One turn moves each row of this set onto another row. After a few examples, where does it send each row asked below?
Q_216: [-12.6  13.6  -2.6   8.3 -13.2 -30.9 -13.5   8.1  20.0  22.8   4.2 -26.7
 -36.1 -34.2  21.0   2.2]
Q_594: [-19.9  17.3  -1.6   9.9 -12.2 -29.7 -17.0   9.8  23.1   8.6  -6.4 -22.7
 -39.1 -32.3  11.2 -10.4]
Q_363: [ -4.9  43.5   7.5   8.3 -10.9 -49.0  10.0  -7.6  17.0   1.2 -22.6  -6.4
 -13.7 -25.2  -7.5  -0.1]
Q_847: [  6.7   9.0  -3.1  -7.2  12.0 -19.1   4.5  35.1   9.6  -7.0   0.2  -4.6
   5.9   0.4  -5.4  17.2]
Q_997: [  0.1   4.0  27.8   7.2 -18.9 -48.3  -4.5   4.7   1.9  -1.2  -7.5   8.6
 -15.3 -43.1  -3.7  14.8]
Q_445: [ -7.8   8.5  -8.5  30.9  13.1 -41.8  -9.6  -9.5  13.1   6.7  18.2  -6.4
 -20.2 -36.6   9.0  -2.6]
Q_812: [  2.0  41.2  16.5   4.2 -24.4 -47.4   7.4 -10.8  21.2   8.5  -9.3  -4.3
   6.5 -28.9   1.9   6.6]
Q_447: [  3.4  40.7  11.5  13.0 -19.4 -58.5  10.8  -5.7  14.8  11.5 -10.6  -1.7
  -5.0 -20.0   0.4   6.3]
Q_457: [ -6.7  -7.6  -6.4 -17.1  12.6 -27.9 -15.1   4.9   6.8 -15.1  10.1 -19.7
   3.6   0.8  -6.5 -11.7]
Q_712: [-14.3   9.5  -5.7  13.7 -13.3 -33.0  -7.1   7.7  25.3  18.4  11.7 -13.3
 -35.8 -25.5  24.3  -5.5]
Q_63: [  1.8   0.4   4.5 -15.1   4.6 -13.9 -17.5   9.4   7.8  -8.1   9.0 -18.6
   8.3   9.7  -8.7   3.3]
Q_369: [  7.7  -0.4   1.2 -24.3   7.4 -29.9   9.2  32.8  11.7 -14.9  -9.5  -3.5
   2.8  -8.5  -3.7  12.0]
Q_858: [ -5.1   8.3   7.5   1.6  -3.9 -40.3 -21.3  30.2  12.4 -11.3  14.8  -5.1
  14.4  15.0 -16.7  -2.2]
Q_669: [-21.1  17.4  -8.3 -17.9  10.5 -35.3   5.2  39.0   7.3   0.9  23.0 -19.7
  -5.7  -0.9   2.9  -1.8]
Q_691: [-19.3  -5.4  12.5  -9.2  15.3 -18.8  -9.0  22.5  16.6   3.8  12.0 -22.3
  10.5   4.9   5.3  -7.7]
Q_375: [ -4.0  23.8   1.1 -13.0  24.8 -30.8 -16.8  29.1  15.9  -1.6  22.7 -23.3
  16.3  -7.3   9.7  -0.3]
Q_944: [ -6.0  12.2   0.2  -6.2  -3.0 -56.5  -2.7  26.9  16.1 -16.0   6.8  -7.3
  14.2  10.8 -19.6 -11.1]
Q_438: [ -1.0  10.9  17.6 -14.5   8.3 -35.7  -0.4  30.3  20.8  -3.1  -9.3 -21.0
  21.8  -4.7 -15.0  15.2]
Q_481: [  0.4  12.7  24.1 -15.0   4.1 -39.0  -4.7  29.7  10.3  -6.9   2.4   6.7
  23.9   6.1   1.9  -4.5]
Q_671: [-16.0  13.3  -3.2  28.9  17.4 -43.1  -9.0 -15.2   5.9   8.3  19.1   1.2
 -15.2 -31.0  14.1 -10.1]
Q_748: [-15.9  13.1  29.5   3.7 -18.4 -46.7  -4.9   9.9  -1.6  -9.5 -10.1  11.4
 -20.9 -42.2 -11.0   3.2]
Q_473: [-15.4  23.3   3.2  -9.1   8.9 -30.2   2.6  33.6   1.4   1.6  28.3 -14.2
   7.6   3.5 -10.4   9.0]
Q_496: [-11.5   9.3  34.2   6.7 -20.9 -45.2  -0.9   0.5   3.8  -2.2  -1.3   9.1
  -1.2 -45.3  -4.1  14.1]
Q_340: [-15.5  16.6  -5.1  31.5  17.8 -30.9  -6.2  -6.9  16.0   8.3  16.2  -1.1
  -7.1 -35.9  20.6  -8.0]
Q_163: [ -3.2  31.7  13.8   9.7 -22.6 -57.2  18.4 -12.5  14.7   9.6 -10.8  -6.5
  -7.9 -21.8  -7.4   8.0]
Q_586: [  3.8  11.7  25.7  -1.2 -24.7 -49.7  -4.0  -1.9  -1.8  -4.3   2.3  10.7
 -14.7 -45.2  -1.2  14.0]
Q_722: [-18.9  21.7  -7.1  25.0  21.6 -37.3  -7.4  -4.8   4.1  -2.5   8.1   1.0
 -23.1 -35.3   5.1 -12.9]
Q_943: [-15.9  11.9   1.1  16.1 -10.1 -27.9 -20.2  12.4  28.7  17.9  10.0 -22.3
 -21.7 -38.1  21.9  -0.9]

Q_481 moves to Q_375
Q_369 moves to Q_457
Q_447 moves to Q_216
Now these:
Q_586 moves to Q_445
Q_363 moves to Q_594
Q_943 moves to Q_496
Q_473 moves to Q_847

